In the rows, zero is written as 128.
A single turn carries every row of the set below to another of its rows. Some are shown first; where does it send the rows asked next?
bomur: [114 154 117 135 109 150 157  92  82 163 143 130 121 120 117 110 109 137
 124 143 154 107 124 137 121 160 128 151 113  77 110 108 104 106]
mot: [ 98 138 133 107 115 143 145  82  83 134 112 110 121 127 139 139 134  88
 127 112 127 104 129 134 113 136 100 106  96  94 104 116 118 130]
bis: [100 139 146 131  98 152 138  96  93 138 120 133 127 129 139 126 117 114
 138 118 133 108 117 196 108 155 117 167 109  99 121  86 117 120]
rik: [105 138 124 110 102 163 143  98 111 118 120 113 108 137 129 100 120 120
 114 137 161 109  99 152 105 140 115 125 105 116 117  86 121 112]
zep: [128 147 125 147 112 120 164 105 107 144 108 130 119 123 131 126 120 132
 125 108 136 117  98 129 138 147 123 128 105 101 118 101  99 116]
gafa: [107 144 128 125 101 166 137 106 112 146 143 102 132 137 123 116  94 105
 116 130 147 100 139 120 123 145 117 147 111  99 134 113 136 121]
siga: [118 142 160 138 116 159 146  96  94 127 125 144 130 131 120 142 118 113
 146 122 154  91 134 136 121 170 131 136 125 119  94  93 125 110]
bufos: [106 139 131 136 101 137 151  77  92 133 157 118 134 130 118 122 126  98
 130 139 138  97 105 108 129 155 105 161 107  98 110 112  96 123]
tisod: [112 124 137 116  94 135 148  80  93 137 126 108 134 125 113 124 122  84
 117 147 128 115 133 131 114 152 126 144 107 116 116 107 139 136]
Dek: [ 92 130 140 135 114 135 145  74  87 136 125 114 136 138 138 114 150  82
 138 115 133 114 124 128 110 123  98 145  94 102 108 105 128 105]
solub: [ 89 128 106 149 106 163 131 100  93 147 110 109 125 138 154  97 114 108
 147 119 128 109 108 136 123 129 129 131 103  90 129  98 114 133]
mugu: [115 133 128 125 110 169 136  99  77 141 118 150 131 129 132 120 118 108
 137 115 149 107  95 157 106 140 116 103 106 118  94  90 123 121]
sadob: [113 123 122 124 109 159 124 106  79 125 117 115 120 116 119 127 121 107
 146 133 157  93 132 156 123 168 147 132 130 104 118 112 123 125]
tud: [ 95 135 107 156 110 150 139  88  90 131 126 128 135 116 143 139  85 130
 146 119 133 122  99 135 120 129 128 136  96 108 115 103 104 107]
falog: [125 141 153 138 117 158 135 100  89 118 137 120 121 112 128 117 101 126
 139 131 133 109  99 144 123 157 115 170 105  87 127 109 132 116]
Mumur: [103 131 128 110  98 128 148  86  86 158 112 104 131 154 123 137 126  92
 122 144 146 112 111 119 117 133 119 145 126 114 118  94 108 116]
Fimek: [125 157 127 110 112 159 130  89  86 154 128 135 122 134 148 127  98 140
 127 125 149 108 112 145 109 144 117 151 121 118 102  72 116 121]
dofu: [ 98 135 117 124 128 141 151  86  99 127 128 119 121 108 124 109 104 108
 149 139 160  82 124 141 123 143 137 150 123  99  89  99 130  97]
dom: [ 83 150 129 132 103 156 149 115  98 148 112 124 126 127 137 127 103 113
 143 139 128  97 131 161  90 141 104 112 104 100 121 109 118 127]
Keku: [137 134 130 138 101 135 123 109  77 145 122 138 123 123 130 148 119 128
 151 125 137 110 121 136 132 163 137 162  96  80 113 105 115 113]
Bakun: [ 94 135 125 132 103 132 144  97  90 159 126 101 150 153 147 139 114  99
 150 125 142 110 132 120 129 142 107 152 119 112 128  78 117 112]
fiti: [109 154 104 149 100 139 150 110 109 125 143 126 128 136 113 115 101 124
 122 134 124  97 112 124 128 147 105 146 105 102  89  88 118 106]
Zezi: [109 141 108 126 122 148 119 103  88 130 125 125 134 115 132 123 114 122
 156 109 139  91 141 165 119 143 129 153 106 112  90  84 102 135]
nofa: [ 90 145 131 114 100 160 132 103  81 147 102 121 134 129 145 104 111  82
 126 124 150 122 136 151 118 167 112 127 103  84 108 121 134 114]
sodut: [ 78 171 120 127 117 141 118 114  81 143 123 127 131 121 118 108 104 130
 140 110 138 114 105 138 118 136 117 145  91  92  91 116 118 127]
ded: [ 97 146 116 127 107 172 161 107 108 133 128 134 122 131 112 118 128 104
 147 137 150 127 135 137 114 164 131 144  99 108 114  93 147 121]
kiv: [114 141 157 134 112 134 126 111 109 152 111 130 140 122 138 129 125  94
 133 138 158  97 121 140 108 152 126 133 119 119 122 133 125 112]
nodof: [ 87 149 122 120 102 105 130  80  82 141 128 123 125 129 127 127 115 106
 139 112 121 114  90 118 122 155 106 123 105  89 102  94 106 110]
ratos: [121 150 130 115 124 129 147  81  90 132 119 102 121 140 123 106 132  95
 146 125 141  88 109 113 132 155 104 149  99 106  94  95 108 136]
nofol: [107 137 131 120  94  98 138  68 110 137 116  94 129 129 130 127 120 105
 140 115 133 108 114 143  98 150 114 142 105  86 106 107 104 119]
Lam: [100 142 155 130 102 130 130  90  88 136 125 114 145 140 144 124 127  89
 133 120 156 114 126 153 105 145  82 173 103 104  98 109 125 118]
vuve: [ 93 152 110 128  91 130 153 103  95 139 119 141 127 122 131 123 114 100
 146 121 145 112 109 160 135 140 110 118 104  73  80 105 105 113]
mez: [112 146 120 130 105 103 134  70  93 144 119  95 125 131 132 122 120 107
 140 120 153 105 140 165 134 146 119 140 104 101  89  97 113 131]
Dotak: [113 137 129 130 107 153 138 111  89 146 117 129 127 126 135 122 100  98
 139 119 135 107  89 142  93 140 125 172 113  66  94 108 118 111]
kuvi: [ 88 148 117 139 113 167 139  84  74 134 127 128 118 136 157 130 113 115
 151 121 155 116 132 146 131 143 128 169 104 120 130  91 120 111]
Gevu: [122 135 132 149 130 139 140 125 112 140 119 130 126 131 126 131 126 106
 142 124 135 105 113 107 129 161 116 156 114 115 133 111 121 110]
tib: [103 140 141 130 104 144 138 104  90 129 124 126 125 127 129 126  97 111
 138 113 154 121 127 156 113 142 116 115 103 153 123 103 106 114]
Mugo: [112 155 137 141 113 124 141  98  91 131  98 130 133 113 141 112 133 108
 126 108 158 113 113 147 125 142 133 116  89 119  94 124 111 116]
lagok: [114 139 134 140 109 154 125  97  85 150 116 122 133 121 149 119 117 137
 141 111 120 127 104 156 143 141 103 140  91 116 115 124 106 122]
Bog: [132 158 122 117 115 140 151  94  92 141 123 103 122 160 131 130 133 109
 126 112 142 112 113 134 130 154  98 143  96 107  94  69 108 123]

solub -> rik
nodof -> mot
Lam -> Bakun
Now these:
sodut -> dom
nofol -> Dek
kuvi -> Fimek
Gevu -> zep
tib -> siga
vuve -> nofa
tud -> mugu

